Turns in one plane each, and the order they were made in; the first pair answered
bara:
[ 14.3  -4.0   1.4   6.6   4.4  14.5  11.5  -2.3  -6.8 -13.4 -14.3   3.6
   6.1   3.8   5.4   2.3  14.8] -> [  6.9  -0.4   2.5   6.1   6.3  13.1  13.5  -3.7  -8.4 -16.8  -9.9   5.2
  11.5   4.2  -4.4   0.8  14.5]
[ 13.1  -8.7 -10.8   1.2  -4.7  -4.0 -12.0   6.2   7.1  11.6  -7.4  -1.0
 -14.9  -1.6  27.1   6.0  -2.7] -> [ 20.7 -12.5  -3.4   0.7   2.0   0.2  -0.4   4.8  -2.9   4.2  -8.2  -3.1
 -11.5  -6.8  27.4  -0.3  -0.8]
[ 10.3  -9.4   4.9   1.0  -4.0  -1.6   8.8  -6.7 -16.7  -2.3  -4.9  -1.4
  -9.5   3.8  18.9 -12.2   0.1] -> [  5.9  -6.3   8.6  -0.7  -0.1  -0.6  15.0 -10.1 -21.0  -7.8  -2.5  -1.5
  -4.4   0.5   9.5 -16.1  -0.9]
[-31.6   2.7 -14.0  16.9  -6.2  -9.3 -15.4  -1.7  10.2  16.1  -6.6  -8.7
   2.4  26.8 -17.9  11.6  -8.0] -> [-19.1  -5.2 -18.0  16.9  -9.9  -9.5 -20.4   2.6   9.8  19.7 -12.3 -12.4
  -8.1  27.0   3.5  15.7  -7.7]
ravuf:
[-11.7  -7.4   4.2   8.2   3.6  14.8   0.0  -0.2 -12.9 -12.4   7.3  -0.1
  -2.8   5.1  -5.6  -8.0  17.4] -> [-10.6  -4.9   2.8  11.8   5.8  12.1  -7.5  -5.1 -14.3  -7.9   4.4  -7.8
  -4.6   2.5   3.9  -8.3  16.4]
[ 14.2 -13.1  11.8   3.1   7.0  18.8  18.3  -1.2 -21.4 -13.3  -7.8  -8.7
   1.5  -4.2   4.6  -8.0  12.5] -> [ 15.6 -11.8  12.1   4.7   8.4  18.0  13.8  -4.5 -19.9 -11.0  -8.6 -12.8
  -0.1  -5.8   9.9  -5.7  12.5]
[ 47.4  -5.5 -11.4  -9.7   5.3  -7.6  20.4  18.5  -5.1   7.5 -10.4  -2.2
  13.1  -5.6  27.7  -5.7 -24.3] -> [ 46.6  -5.4  -8.9 -13.9   5.7  -6.7  25.4  20.2  -5.5   4.0  -8.5   3.0
  17.6  -3.1  19.5  -7.5 -23.7]
gozup:
[ 11.8  -3.9  12.1  16.3  19.9  20.6  -1.3  -9.8 -20.6 -13.0  -6.7 -13.0
 -11.9  -2.7  15.9  -8.6  18.2] -> [  7.0  -7.3 -13.3   2.8 -13.2   4.5 -15.8  24.5  23.8   9.5   5.0  16.3
 -13.5  21.4   1.8  16.0   2.6]
[ 12.9  11.2   5.2  -2.8   4.3   0.8   4.3  -7.2  -5.3  -7.4 -16.5 -12.4
   7.9  -7.4   9.6  -4.0  -1.4] -> [ 14.5   0.7  -4.7  -5.9  -9.5   2.0  -7.9   3.7   6.3  -3.1 -14.9  -4.3
  -6.3   7.7  14.6   9.1   3.8]
[ -2.1  13.5  -8.2   7.2   2.3  -7.6 -17.9 -14.6   2.2   3.8  -6.1 -21.7
  -6.6   3.8  10.5   3.5   1.0] -> [ -3.9  17.6 -12.2   4.4  -2.3 -14.5 -19.6  -7.9  12.0   9.7  -3.3 -14.6
  -0.8   6.1   3.7   6.5  -6.8]
[-13.2   3.1   5.7   3.0   2.9  -0.8 -12.5 -10.0   0.9   0.3  -2.2  -6.4
  -5.7   0.0  -1.4  -2.9   7.2] -> [-15.0   3.7   3.0   2.9  -2.4  -4.0 -15.4  -4.3   9.2   3.8  -0.3   1.0
  -4.7   3.3  -4.0   2.3   4.1]
Now pairs of rows:
Between the rows of a pair lie two turns.
[-11.5  -1.5  -8.5  15.1  -1.2  14.3 -24.4   6.7  -7.8   4.2   5.0   0.0
 -11.3   7.3   0.0   1.7  16.3] -> [ -2.6  -7.1  -6.3  14.6   2.4  15.7 -17.7   6.0 -13.9   0.2   1.8  -2.5
 -12.5   3.3  10.3  -0.2  15.7] : bara then bara
[  4.2  -5.4  12.4   1.6  12.8  17.5  17.8  -6.7 -28.0 -14.8   1.8   0.5
   4.3  -1.6  -1.9 -12.7  15.4] -> [ -6.5 -14.8  -2.0  -3.6  -6.5  19.9  -2.9   3.4 -10.0  -7.4   7.9  13.3
 -15.7  20.2  -6.7   6.3  24.0] : bara then gozup
[-17.1  -6.7  -9.4   4.7 -14.6 -18.1 -13.0  -8.2  -5.3  19.2  -1.5  13.6
  10.7   6.4  -3.3  -7.9 -13.2] -> [-12.2 -16.5  -9.7   7.6 -12.8  -6.8 -16.8 -14.1 -15.1  13.2  -5.9   6.1
  -4.8  11.5  12.2  -7.0   0.5] : gozup then gozup
[ -9.8   4.3  19.6   5.0  13.6   0.3  -5.5  -8.5 -13.8 -11.9   1.6 -15.5
   7.6 -17.8   8.6  -7.2  -2.6] -> [-23.8  11.1  14.5   4.1   8.5  -5.6 -14.9  -9.4  -2.7  -6.9   8.3 -12.6
   9.5 -11.3  -3.7  -2.4  -6.1] : bara then bara
[  7.8   4.4  -8.0  -7.7  -2.5 -10.0  -8.3  -3.0  10.6  15.9  15.5  -5.3
 -11.1  -0.5  10.3  -1.3  -3.6] -> [19.4 -0.5 -3.9 -6.0  3.6 -5.1  3.4 -1.0 -0.9 10.6 11.5 -6.7 -9.8 -6.3
 16.8 -7.5 -0.8] : bara then bara
[  5.0 -19.4   1.9   1.6  -8.3 -15.9  10.4   3.3  -1.6   1.1  -2.3  11.2
  -3.4   7.6   8.8   2.7   1.4] -> [  2.9 -18.8   7.4   2.1  -2.3 -12.0  17.5  -0.5  -8.4  -5.0  -2.4  13.2
   1.9   4.4   2.4  -2.0   1.0] : bara then bara
[ -1.1 -25.0  19.6 -13.2  -7.8   9.4   4.3  33.0  12.9 -12.2  17.5  29.9
  23.4   3.6  -9.4 -10.7 -10.6] -> [  5.5 -42.2  19.8  -9.1  -7.6  24.7  -4.1  25.9   0.0 -18.8   9.8  20.2
  -0.4  10.3  11.5  -7.3  11.5] : gozup then gozup
[-10.3 -14.7  -2.9  -7.5 -15.7   2.3   1.9   5.7  22.5 -14.7  -3.3  34.2
   7.1   0.9 -19.0   7.1   0.6] -> [ -7.2  -1.3  11.3   2.3   6.6   1.6  15.4 -11.0   2.1 -21.2  -7.2  17.8
  23.1 -22.5 -17.3 -10.3  -3.4] : bara then gozup
[-30.8  12.2   7.3   2.7   9.2  13.7   0.7 -13.6  -4.6 -11.1   6.7  -0.4
  -0.8   3.5 -29.7 -11.1   7.0] -> [-33.8  12.6   2.2   4.5   6.9  13.7 -10.9 -17.5  -1.9  -8.0   3.7  -5.9
 -10.6   7.1 -23.0  -7.1  11.3] : bara then gozup
[  4.2   4.2  -3.1   1.3   0.3  -2.5  13.0  -1.6  -0.8  -4.4   6.5   2.5
  21.5 -15.8 -22.0   7.6  -1.2] -> [ -1.3   5.0 -11.6  -0.1  -7.3  -8.5  -1.2   2.5  12.2   5.6   7.2   4.9
  16.1  -8.4 -20.2  16.7  -3.8] : bara then bara
[ 10.3 -16.8  -4.8   9.2   1.5  -6.9  -4.8  10.1  13.3   4.4  -3.5   0.3
  20.7 -47.5  30.3  -1.1  -8.0] -> [ 12.2 -19.2  -8.8   7.7  -3.9  -7.6 -10.1  14.5  18.3   7.4  -3.0   3.3
  15.3 -41.2  32.2   4.3  -7.5] : gozup then gozup
[-26.7  -6.5  -0.5  -0.1   0.0   8.8  10.5  16.5  -5.4  -7.2   6.8  12.3
  -4.7  12.1 -16.2   5.1  19.3] -> [-23.0  -8.3  -7.1   0.6  -5.7   5.4   1.4  20.6   1.1  -0.6   6.3  11.6
 -13.5  15.9  -6.1  10.4  18.7] : bara then bara
[ 19.8   7.7   0.7   0.3   9.3   0.7   9.0 -11.5 -18.7  -1.5   3.2 -19.1
  -6.0   5.0   7.2  -6.8  21.2] -> [ 12.8  22.4   0.5  -6.6   4.8 -17.0  16.0  -0.4   0.3   7.9  12.3  -6.2
  17.9   0.5 -13.7  -7.0  -2.7] : gozup then gozup
[ -9.1 -30.0   1.3  -1.8 -14.0  12.0 -16.5   9.9   5.1  -6.5  13.3  -1.5
 -31.4   2.5   4.9   6.4  20.0] -> [-14.4  -7.4   4.0  -9.7 -12.9  -8.7   3.6  24.1  22.3   4.7  22.0  15.4
   5.4  -9.7 -23.7   0.7 -13.7] : bara then gozup
[-20.3  14.9   3.6   0.6  11.9   1.8  -2.3 -15.8 -13.9  -6.9  -3.1  -4.9
   8.3   5.8 -26.2  -5.6  12.0] -> [-21.2  10.8  -5.8  -6.4  -3.8  -3.2  -7.9  -0.7   7.6   2.5   1.8   8.0
   3.8  18.2 -28.7   5.7   6.7] : gozup then gozup
[ -7.0  20.7   8.3   5.3   5.1  -3.3   3.4 -17.1 -14.9  -9.9  -3.1  -2.8
  15.6  -5.7 -10.5  -8.8   3.1] -> [ -7.7  15.4  -6.2  -2.6 -15.5 -12.6  -8.0   3.3  12.5   3.5   4.4  15.1
   8.9  10.4 -13.7   7.8  -3.6] : gozup then gozup
[-27.7   9.5  -3.6  16.9   1.6  -9.1 -31.3 -18.6   8.8  31.1  -3.9 -28.8
  -4.5 -16.0  15.5  10.1   0.0] -> [ -8.0  -1.5   1.4  16.8   5.5  -2.6 -21.9 -15.5  -2.6  28.0 -11.7 -33.4
 -10.5 -22.5  34.6   6.1   2.3] : bara then bara
[ 11.1  17.5 -10.5  -5.5  -7.3 -24.0  -5.2   2.1  18.2  16.9  -1.5   1.2
   8.3  -3.3  10.4  -0.9 -27.8] -> [ 10.5  19.8   5.2   4.3  13.9  -9.8   3.5 -22.4 -13.5   0.3  -7.9 -17.9
   7.6 -16.8  11.7 -16.2 -11.4] : gozup then bara
[ -0.6 -17.4 -24.1  -1.6  -7.2   2.7  -9.4  27.8  12.7   0.6  -1.1  17.8
 -19.4   5.8  22.6  24.7  -2.2] -> [  2.7   2.9  -9.8  -3.3   7.6 -11.7  21.0  31.2   9.6   2.4  -0.6  21.5
  19.4 -17.0   2.5   7.0 -28.4] : bara then gozup
[-18.5   3.5   6.5  -4.7  -2.5   7.5  16.0  27.4   5.1  -4.6   1.7   6.3
  -1.3  -2.8 -22.3   2.4  -3.8] -> [-18.6   6.7  14.7   1.9  10.4  14.0  16.4  11.9 -11.6 -11.7  -3.0  -8.0
  -1.4 -14.5 -13.4  -6.0   2.0] : bara then gozup
